Landscape: points and heights
J_815: [ 21  42 -67  13 -13 -58  11 -25]  (h) 2.21
J_375: [-50  -7  28  43   0  60  15  24]  (h) 2.32
J_675: [-65 -33 -25 -14   0 -21  43   0]  (h) 1.85
J_547: [ 47 -50  22 -44   2 -60 -36  25]  (h) 1.98
J_166: [ 50  46  -8  11  22  10 -33  -7]  (h) 2.11
J_927: [-55 -47  23 -15   6  32   3  36]  (h) 2.19
J_155: [ 14  25   6  21  15  48 -15  -3]  (h) 1.78
J_460: [ 65 -45   4 -43  10 -70 -39  32]  (h) 2.31
J_874: [ 12  30  -1  25  15  49 -15  -2]  (h) 1.82
J_831: [-68  25  -6  56  -9  56  32 -11]  (h) 2.15
J_464: [ 1  4 52 17  2 78 -6  2]  (h) 1.81
J_151: [-19   3  42  30   2  84   5   2]  (h) 2.13
J_908: [ 68  -5  26   3 -10 -25 -55  25]  (h) 2.29
J_170: [ 26 -14  49 -14 -16 -14 -59  34]  (h) 2.37
J_338: [-46  31 -28  30  -5  26  62 -26]  (h) 1.14
J_487: [ 48 -10  12 -19   9 -30 -38   7]  (h) 1.99
J_145: [  3 -62  53 -49  -9 -32 -14   7]  (h) 1.70
J_473: [-64  17 -37   6  -3  21  63 -15]  (h) 1.98
J_825: [-40  37 -28  36  -3  27  52 -21]  (h) 0.85
J_572: [-66 -37 -28 -13  -1 -20  43   2]  (h) 1.89
J_318: [-24  17   9  37   5  65   3  -3]  (h) 2.04
J_688: [ 78   6  23   9  -4 -23 -46  11]  (h) 2.20
J_224: [-61   8 -49 -13  -4   3  72 -18]  (h) 2.15
J_620: [ 41 -17  33 -12 -15 -27 -70  41]  (h) 2.39
J_889: [-45   5  28  57  -5  65  18   9]  (h) 2.28
J_334: [  3  11  28  23   9  82 -18   7]  (h) 2.05
J_374: [ 15  -5  70  -2 -13  19 -31  16]  (h) 2.24
J_485: [ 70  18  29  16  -3 -10 -52  18]  (h) 2.10
J_539: [ 45 -19 -38 -63   8 -70 -33  -7]  (h) 2.27
J_583: [ 54 -30 -22 -56  11 -70 -36   8]  (h) 2.32
J_841: [-49 -33 -23 -24  -7 -48  40 -12]  (h) 1.90
J_17: [ 58   3  27   3  -3 -14 -49  18]  (h) 2.03
J_83: [ 21  -3  64  -1 -11  18 -29  13]  (h) 2.14
J_564: [ 61 -38  -6 -43  13 -69 -42  22]  (h) 2.26
J_136: [ 77  28   7   7  12 -20 -35 -13]  (h) 2.25
J_77: [ 44 -50  23 -43   0 -58 -39  29]  (h) 1.79
J_203: [-23 -47  34 -39   6   3  -3   9]  (h) 1.46
J_552: [-17   1  41  27   2  77   5   1]  (h) 2.06
J_131: [ 81  15  24  14   0 -20 -43   6]  (h) 2.23
J_570: [-58  49 -35  26 -17  47  64 -27]  (h) 2.22
J_65: [-58  21 -24  28  -6  31  55 -16]  (h) 1.61
J_879: [ 56 -37 -12 -51  13 -69 -37  13]  (h) 2.24
J_621: [-58  17   6  58  -5  60  22  -6]  (h) 2.27
J_149: [ 88  13   4   7   4 -32 -34 -14]  (h) 2.27
J_25: [ 42 -46  20 -42   3 -54 -41  26]  (h) 1.24
J_207: [  1  15 -78 -20 -14 -86   4  -9]  (h) 2.26
J_340: [ 46 -39  -5 -54   9 -67 -31   7]  (h) 2.13
J_415: [-49  16  11  52  -2  61  23  -5]  (h) 1.95
J_316: [ 20  17  28  22  11  69 -28  15]  (h) 1.82
J_644: [ 13 -62  42 -57  -2 -51  -3  -8]  (h) 1.71
J_755: [-57  19   3  58  -3  61  19  -5]  (h) 2.29
J_661: [-48 -20  13   4   7  28  17  10]  (h) 1.81
J_344: [-48  12  17  52  -3  63  21  -2]  (h) 2.01
J_938: [-57 -44 -55 -30 -17 -38  60 -16]  (h) 2.33
J_47: [ 54 -35 -13 -50  13 -68 -40  12]  (h) 2.18
J_129: [-27  38 -51  16  -9   2  66 -31]  (h) 2.10
J_234: [-20 -59  16 -40  -4 -36  11  -7]  (h) 1.36
J_311: [ 54  42   3  12  20  11 -39  -2]  (h) 2.06
J_647: [ 56  35  33  23   6  16 -54  23]  (h) 1.95
J_716: [-20  22 -71  -5 -15 -30  55 -25]  (h) 2.34
J_239: [-56  17 -51 -10  -2  10  80 -22]  (h) 2.31
J_917: [-63  47 -32  30 -17  49  57 -24]  (h) 2.17
J_759: [ 66  20  31  16  -2  -4 -53  18]  (h) 2.08
J_682: [ -6  41 -38  45  13  49 -14   9]  (h) 2.22
J_624: [  2  -7 -59 -43 -10 -90   1  -9]  (h) 2.26
J_992: [-16  24 -61   2 -10 -40  37 -19]  (h) 2.11
J_811: [-30  29 -39  20  -7  -2  57 -29]  (h) 1.60
J_378: [ -6  15 -84 -22 -16 -89  10  -9]  (h) 2.28
J_397: [-25 -30  51 -16   7  64 -10  35]  (h) 2.27
J_695: [ 63  42  28  19  15   4 -50  15]  (h) 2.23
J_439: [ 35 -26 -26 -60   7 -69 -26  -6]  (h) 2.17
J_242: [-6 -5 56 18  0 85 -2 12]  (h) 2.25
J_678: [-61 -39 -63 -33 -19 -28  66 -18]  (h) 2.34
J_529: [-65 -11 -47 -22  -4 -17  64 -12]  (h) 2.10
J_455: [ 14 -32  39 -32   3 -16 -23   8]  (h) 1.81
J_78: [ 11 -54  49 -46  -6 -38 -22  14]  (h) 1.65
J_253: [-76 -17   3  20   6  32  21  26]  (h) 2.15
J_268: [-52   8  22  60  -5  65  19   8]  (h) 2.29
J_45: [ 58  -6  28  -4  -8 -22 -57  26]  (h) 2.20
J_934: [-44  20 -18  33  -2  22  52 -20]  (h) 1.36
J_396: [ 71  32  24  16  10  -8 -45   8]  (h) 2.16
J_698: [ 63  36  31  20   8   2 -51  17]  (h) 2.11
J_611: [-10  41 -65  16 -10 -19  48 -26]  (h) 2.14
J_246: [ 10  -8  31  -9   6  14  -7 -12]  (h) 1.81
J_948: [ 45  36  18  23  14  39 -51  24]  (h) 1.98
J_241: [  5 -52  26 -60  -3 -57   6 -19]  (h) 1.79
J_477: [ 26  19  37  18   7  53 -27   9]  (h) 1.68
J_407: [-61  17   0  55  -7  53  32  -5]  (h) 2.04
J_681: [ 56 -33 -21 -54  11 -70 -38   9]  (h) 2.29
J_536: [-55  20   2  53  -2  57  26  -7]  (h) 1.93
J_523: [ -9  18 -75 -11 -12 -67  23 -13]  (h) 2.24
J_79: [-79 -20  -5  11   7  21  26  22]  (h) 2.04
J_486: [-69  28 -10  53 -11  56  30 -14]  (h) 2.29
J_142: [-11 -57  29 -47  -1 -29   2  -7]  (h) 1.16
J_907: [ 61  36  39  22   2   5 -57  25]  (h) 2.21
J_880: [-52 -30 -37 -32 -17 -59  53 -22]  (h) 2.15
J_417: [-10 -50  41 -42   4 -11  -9   3]  (h) 1.49
J_746: [-47  22  -1  53   0  58  16  -5]  (h) 2.18
J_273: [-54  11   2  47  -2  43  34  -5]  (h) 1.82
J_894: [ 83  -2  17   6  -2 -32 -41   5]  (h) 2.24
J_769: [ -4  46 -68  21  -8 -20  44 -23]  (h) 2.14
J_121: [  9   1  67  12  -6  54 -12  10]  (h) 2.06
J_936: [-39  33 -51   8  -8  16  85 -34]  (h) 2.35
J_62: [-58  11 -30  13  -2  16  57 -15]  (h) 1.69
J_394: [-33  24 -57  -1 -12  -8  73 -30]  (h) 2.30
J_500: [-35 -36 -12 -36 -16 -76  37 -23]  (h) 2.04
J_454: [ 18  11  54  17   1  56 -19  10]  (h) 1.77
J_197: [-70 -17 -52 -27  -4 -14  64  -9]  (h) 2.20
J_101: [ 30  20  31  17  10  43 -27   3]  (h) 1.71
J_910: [ -2 -48  58 -42  -9 -17 -24  20]  (h) 2.04
J_723: [ 73  24  30  19   1 -10 -50  17]  (h) 2.19
J_232: [-15 -24  61  -8   1  62 -10  29]  (h) 2.27
J_103: [-40  20   0  44   0  42  34 -15]  (h) 1.46
J_308: [ 16  23  13  18  13  43 -13  -9]  (h) 1.75
J_333: [-66  21  -3  54  -8  53  34  -9]  (h) 2.12
J_488: [-23 -50   7 -39  -5 -55  20 -16]  (h) 1.59
J_418: [ 63 -45   2 -45  11 -70 -39  30]  (h) 2.29
J_724: [ 42 -32 -11 -61   8 -67 -25  -1]  (h) 2.31
J_194: [-6 -3 54 20  1 86  0  7]  (h) 2.15
J_793: [ 57 -13 -20 -39  10 -55 -36  -8]  (h) 2.22
J_89: [-24  11  24  32   5  63  15 -10]  (h) 1.75
J_296: [-25  20   7  38   5  65   4  -3]  (h) 2.02
J_862: [ 40  27  25  19  11  38 -40  14]  (h) 1.72
J_411: [-14 -46  31 -43   6 -13  -1  -1]  (h) 1.46
J_285: [ 85   9  -2   2   2 -34 -31 -22]  (h) 2.28
J_951: [ 48 -20 -37 -66   7 -70 -35  -5]  (h) 2.31
J_516: [-18 -47  45 -40   3  10 -11  15]  (h) 1.68
J_324: [ 75  20 -18 -10  -1 -34 -25 -33]  (h) 2.26
J_220: [  6 -10  63  -4  -4  34 -15   8]  (h) 1.98
J_906: [ 36  29  12  17  16  33 -30   0]  (h) 1.81
J_577: [-44 -13 -16  -8   0 -22  38 -11]  (h) 1.83
J_856: [-56  10  15  64  -5  61  23   4]  (h) 2.25
J_428: [ 52 -25 -27 -56  12 -68 -39   1]  (h) 2.27
J_697: [-49 -35  35 -13  13  52  -3  42]  (h) 2.29
J_140: [ 41 -12 -48 -70   1 -73 -29 -11]  (h) 2.30
J_904: [ 19  61 -65  27  -4 -36  17 -21]  (h) 2.15
J_663: [ 27 -12  50 -10  -8  -5 -40  21]  (h) 2.12
J_613: [-40 -38 -16 -32 -16 -76  41 -23]  (h) 2.09
J_320: [-92 -22  -8  11  10  24  21  32]  (h) 2.27
J_679: [-54   7 -24  18  -2  12  53 -16]  (h) 1.62
J_291: [-54 -44 -38 -25 -18 -50  52 -16]  (h) 2.29
J_710: [ 53  47   3  11  25   8 -39  -5]  (h) 2.19
J_980: [ 73   7 -24 -22  -2 -44 -28 -30]  (h) 2.28
J_987: [-22  31 -16  45   7  55   0   1]  (h) 2.08
J_307: [ 10  22   9  26  14  70 -25   7]  (h) 2.02
J_99: [-37 -45 -12 -27 -13 -68  39 -17]  (h) 2.18
J_43: [-35  14  16  43   3  69   7  -3]  (h) 2.20
J_321: [ 52 -43  16 -36  -3 -57 -55  41]  (h) 2.25
J_867: [-55  19 -50  -6  -4  13  79 -21]  (h) 2.28
J_522: [ 66  13   3  -3   8 -22 -37  -9]  (h) 2.08
J_808: [ 47  43  21  21  17  27 -55  19]  (h) 2.36
J_227: [-60 -33 -57 -34 -15 -33  64 -15]  (h) 2.28
J_632: [ 78  28  18  12  11 -16 -38  -2]  (h) 2.25
J_734: [ 10  27 -78 -11 -19 -83   8 -19]  (h) 2.30
J_63: [ 23  28  -6  28  16  68 -42  15]  (h) 2.24
J_423: [ 55  45  33  22  14  14 -57  23]  (h) 2.33
J_567: [-57  45 -34  27 -13  44  65 -27]  (h) 1.97
J_463: [-22  17 -37  10  -5 -23  40 -22]  (h) 1.81
Rows and their valley's bottom
Which row is the lowest point of the valley that each row below runs down into?
J_378 => J_825
J_460 => J_25
J_411 => J_142
J_207 => J_825
J_808 => J_477
J_224 => J_825
